One turning vector, and how many steps it has turned
The counts run from 0 to 538.
[112 174 140 128 130 107 111  82 106 138 108  78 110 128 116 135 135 140
 111 182 175 113 168  76 107  95 123 163 127 134  70 108 163 132 148 115
  92 159 155  98 105 125]	433
[113 114 139 102 169 124 113 123 155 151 142 142  96 116  67 141 124  76
  89 120 125 110 115 123  84 183 169  94 153 141 124 153 154 139 148 139
 123 146 154 119 136  81]	315
[138 190 136 136 130 108 139 103 118 106  99 124 139 153  76 104 143 115
  83 167 165 133 125 100  90  84 138 138 110 102  92  89 121 143 131 143
 130 115 124 113 113 136]	66
[132 160 116 146  76 100 146 114  86 121 101  91 115 103 139  97 149 159
 152 161 149 130 155  95 111  72 104 160 115 151 135  56 138 125 143 123
 101 122 109 121  96 128]	152
[106 166 124 127 116 104 155 143 123 176 115  92 101 109 154 127 170 169
 123 133 159  85 161  72 111 133 104 106 101 168 141  98 142 157 138 132
 148 159 137 121  95 116]	361
[137 166 109 128 166  81 103 166 129 148 165 123  92 121  61 114 142 124
  79 140 120 106 110 122 105 125 155 100 116 109 167  89 133 157 151 162
 165 175 107 138 149 123]	31
[106 145 120 154 157 109 117 138 173 158 107  94  82 140  84 110 164 115
  92 180 117 141 149 105 107  98 154  50 139 127  97 142 154 132 156 147
 156 171 133 125 115 136]	257
[136  73 131 115 154 160 111 115 160 120 111 120 159 146 140 130 121  67
 117 117 163 140 103 139 110 160 163 126 137 135  84 167 169 108 155 144
  84  91 151 120 118 109]	388
[128 170 171 118 127  82 162 110 101 136 160 152  85  97  66 120  99 102
 121 116 102 106 105 118  82 146 138 134 143 131 163 114 140 147 116 127
 139 141 126  88 106  76]	262
[125 103 137  79 147 163 119  95 115 118 102 119 139 137  92 126 146  91
 111 142 191 113 110 124 104 139 162 145 115 135  70 133 141 139 142 144
  72 102 163 108 152 104]	367
[115  72 134  70 161 109  93 161 160 145 150 153 130 115 113 145 118  91
 110 114 124  99  95 160 120 175 167 134 151 153 127 169 155 131 148 171
 103 135 152 131 162 110]	352
[128  88 120 106 137 106 102 166 184 158 141 119 140 139 150 129 135 126
 109  85 120 132 136 135 141 169 125 100  86 158 101 163 142  90 143 172
 165  88 159 130 156 134]	496
[148 147  95 105 129 105 135 165 144 158 116 160 117 111  97 116 194 132
 117 173 142  86 122 109 126 113 158 128 110 158 126  96 127 187 171 164
 117 149  72 161 112 123]	311
[126 100 125 166 107 136 113 121 151 128 122  61 132 150 168 109 122 111
 112  92 145 177 159 101 114 135 125 104  98 142  99 151 165  58 135 138
 139  86 152 136 127 137]	532
[ 91  79 149 130 129 107 149 153 124 104 109  75 152  98 190 139 130 118
 152 106 157 130 141 145 109 108 116 106 171 160 167 143 154  79 129 117
 109 155 160 109 103 132]	374
[134 152 155 117 159 111 113  95 135 121 131 131 107 144  40 122 106  79
  71 150 121 140  97 132  83 126 166 121 126 102  83 135 147 127 132 146
 131 126 138  96 146 112]	314
[135 106 128  63 151  96 136 152 128 150 130 163 133  94  97 136 156 114
 138 141 147  60  93 163 129 146 170 157 139 159 148 115 111 181 150 159
  97 146 116 116 144 105]	332
[149 127 129 114 110 136 133  90 143 128 121 127 154 146 171 129 114 111
 145 105 170 115 134 111 113 173 127 195 111 171  87 152 153 119 147 138
  95  63 145 113  97 104]	21
[154 142 137 113 127 107 118 113 139 128 159 147 125 148 113 105  76 100
 108  69 117 138 115 130 105 177 128 157  78 133  91 138 147  85 125 159
 148  56 152 112 143 107]	248
[136 146  85 148 112  51 132 189 146 149 125 133 118 101 145 113 147 141
 150 137 104 125 143 129 133 103 121 136 136 166 181 104 148 121 157 138
 138 153  82 157  87 140]	167
[117  99 119 152 104  95 102 159  94 129 144  45 138 117 173 107 100 136
 128 107 119 162 141 153 134 104 118 121 113 121 161 107 151  60 127 135
 130 128 138 134 164 139]	358
[113 155 111  92 151  90 123 170 158 169 116 120 132 121 106 134 183 162
 107 152 164  75 122 101 120 124 133 109 113 153 137  93 140 156 156 164
 147 172 117 138 122 153]	274
[142 146  80 139 119 113 136 158 179 158 103 142 128 145 125  91 177 141
 123 133 135 127 133  78 110 124 118 108  96 153 119  98 135 128 156 151
 154 111  82 168  81 147]	290
[140 131 106 114 144 120  92 122  88 132 138  71 150 106 116 132 156 117
 116 171 180 108 137 136 135 106 163 160 137 130 148  87 151 171 155 141
  64 169 129 124 141 112]	259
[155 148  85 145 112  91 114 143 119 101 110 107 161 124 121 104 148 135
 118 178 169 141 128 131 136  73 146 176 124 120 133  77 142 129 159 144
  98 137  92 155 106 157]	239
[127 126 139 122 129  98 111 103 125 106 113 135 102 117  47 107  92  83
 103 148 111 159 107 150  74  95 156 125 151 114  84 138 151  97 129 139
  85 111 133 109 144 105]	524
[150 168 108 148 113 104 132 130 135 110  84 108 151 152 119 104 156 141
 128 189 166 153 142 132 135  55 135 148 114 117 106 102 117 142 152 155
 117 129 103 130  85 160]	29
[151  93 135 136 125 109 145 174 109 106 133 100 168 135 157 102 122 108
 122  70 146 152  97 153 126 105 123 103  96 117 181 105 114  78 124 169
 157  85 122 141 157 147]	234
[106  96 124 137 107  96 129 156 174 164 102  99  92 115 175 128 156 154
 149 132 102 148 174 128 134 122 121  80 121 177 103 177 145  90 149 137
 134 112 146 111 114 132]	323
[146 124 125 135 154 161 109  92 122 127 119  76 125 139  90 124 159  94
  84 177 159 144 142 115 126 110 181 115 122 118  71 135 134 169 167 153
  91 114 147 112 156 102]	330
[151 190  97 161 131  82 103 124 112 112 134  89 150 147 127 125 128 153
 109 160 179 127 152 123 134  89 138 189 108 120 149  85 140 148 149 150
 115 158 103 132  91 153]	449
[130 118 146 173 130  87 107 151 120 110 137  42 150 142 157 127  93 120
 123 145 120 184 144 164 143  80 131 118 119  99 151 138 150  82 136 138
 135 141 149 117 128 138]	148
[157 121 130 125 153  99 135 159 136  97 133 114 212 160 165 131 115 117
 139 101 192 131 105 151 134 126 132 178 108 136 156 124 124 120 140 164
 139 113 125 145 111 145]	181
